Rows are one point carried round by a steady rotation, each followed by how many steps it has turned.
The counts run from 0 to 1065.
[141 143 101  87 136 129 127 174 124 119 114 150 141 128 134 179 119 112
  97 134 147  96 146  82 159 118 105  92 114 162  76 115 102 153  91] => 828
[131  69 131 111 128 103 164 164  77  78 140 112 127 110 129 138 116  98
 102 144 121 133 183  97 153 112 147 105 140 148 137 111 166 143 108] => 758
[ 74 151 133  71 156 118 141 147 109 155 149 169 128 148 140 147 128  99
 150 152 162  93 139 132 123 130 118  86 126 132  89 152 126 156  88] => 232
[126 125 139 186 108  83 113  68 164 170 107 115 112  98 107 112 125 138
 144 150 146 136  97 157 118 152 105 151 119 121 151 116  93 153 155] => 341
[ 89 159  84 113 123 108 144 136 146 178 112 144  80 121 100 159 118  96
 157 160 140 156 160 156 121 178 121 123 129 108 142 103 126 170 115] => 535
[120 128 132 133 134 111 139 107 159 101  93 120 154  95  95 113 125 123
 107 175 101 133 186  96 146  87 134  90 156 146 129 123 175 110 129] => 18
[101 169 116 131 134 138  96  98 164 171 122 159  94 135 139 103 146 129
 153 153 120 103 134 167 119 129  83 168 136  81 158 122 175 103 143] => 108
[126 176  65 102 142 136 116 133 138 168 120 170 106 142 136 155  75  89
 149 145 152 138 137 146  97 143 112 129 139  93 144  96 145 154 122] => 716
[ 68  92 173 170 126  86 164  85 157 131 107 102 105  97  89  91 164 129
 155 170 125 148 150 140 133 138 128 131 137 133 137 143 156 130 153] => 746
[105 195 101 106 166 131 118 161  82 144 158 147 145 143 111 144 110 111
 158 145 116 110 166 173 114 137 158 125 141  79 129 143 119 112 127] => 386
[150 156  69  90 147 137 100 159 119 116 131 167 133 141 141 144 123 108
 107 136 124  84 177 109 155 100  93 115 140 101 136  99 168 118 110] => 8
[116 159  93 115 103 178 153 105 171 166 104 126 106 138 130 128  88 121
 150 103 121 201 102 133  84 162 138 110 120 156 135 128 134 143 129] => 116
[ 96 157 120 132 163 111 167 126 167 139  80 122 120  90  96 132  89  95
 125 198 149 135 167 120 126 126 144 116 138 122 130  99 157 152 122] => 226
[157  90 142 139  79 140 111  98 166 108  98 132 108 116 148  96 168 144
 102 111 111 115 125  78 151 107  70 124 129 175 132 131 153 109 132] => 22
[ 82 129 168 157 142  85 127  97  91 153 161 128 119 129 118  97 160 121
 173 164 126 105 142 179 122 121 128 138 137  90 144 172 129 127 147] => 1060
[119 165  90 106 145 158 138 133 144 155 118 149 121 140 152 150  52  93
 140 128 154 163 109 133  77 144 137 134 121 106 144 104 153 151 108] => 610
[108 137 163 152 114 105 135  98 127 173 152 114 129 132 122 118 138 141
 164 126 147 138  80 169 100 167 134 130 107 137 110 161  58 148 134] => 553
[106  98 152 145 106 100 106  84 115 154 160 131  84 135 154 107 161 131
 158 121 151 109  89 157 109 145  76 179 109 110 146 140 119 141 139] => 756
[143  96 168 162 102  98 119  89 134 111 114 108 158 113 107  82 173 152
 110 150 113 124 133  98 152  95 114  93 144 192 123 143 110 130 143] => 639
[128 161 164 177 156 125 106  94 139 128 152 129 132 110 131 110 127 149
 150 140 136  83  88 176  99 110 126 177 131  77 140 134 112 105 158] => 86
[190 133 113 121 112 171  97 123  84 114 159 132 182 162 163 122 120 151
 124  79 108 122  92 114 106 106 134 111 128 157 121 143  90  90 136] => 691
[148 132 134 132 121 146  83  78 148 145 151 167 146 157 180  96 109 132
 139 112 163 122  67 133  73  99  79 133 130 134 130 125 124 138 143] => 16
[114 115 142 140 122 113 140  86 159 117  93 124 137  99 101  90 140 129
 124 167  89 162 176 100 138  95 128  96 155 155 148 125 192 114 132] => 124
[173 102 114 130  91 156 129 111 169 111  81 110 127 115 147 138  98 135
  96  94 134 151  89  74 122 131 111 110 116 198 117 102 118 144 113] => 723
[114 139  99 104 135 148 151 169 115 154 131 126  81 133 130 171 103 117
 143 104 132 159 115 165 108 188 163 174 100  95 144 124 115 140 121] => 275
[110 136 110 118 169 118 138 163  98 138 144 132  76 109 138 158 109 103
 148 140 138 106 142 168 115 152 134 195 123  57 163 113 158 139 126] => 976
[102 167 154 156 131 153 104  60 166 164 139 144 141 149 130  73 123 151
 164 124 123 136 101 156  76 126 115 119 133 127 130 153 113 111 150] => 11
[ 86 133 116  98 153 152 184 137 171 123  81 126 121 115 131 146  86  94
 125 157 125 168 165 113 103 130 164  96 135 138 123 127 175 136 100] => 1019
[133  81 182 143 126  93 127 103 143 102 116 118 150 112 127 104 171 144
 100 137 139  75 112  93 155  97  90 109 119 180  86 147 112 139 131] => 740
[120 109 182 141 132 105 114 114  76 110 173 130 138 133 131  95 194 137
 145 131 114  70 119 144 147  94 107 135 124 113 115 185 126 106 143] => 65
[ 74 122 131  96 140  89 142 135  74 149 177 158 120 148 137 122 162  94
 158 161 145  96 173 147 126 122 111  95 139 118 127 162 158 143 113] => 545
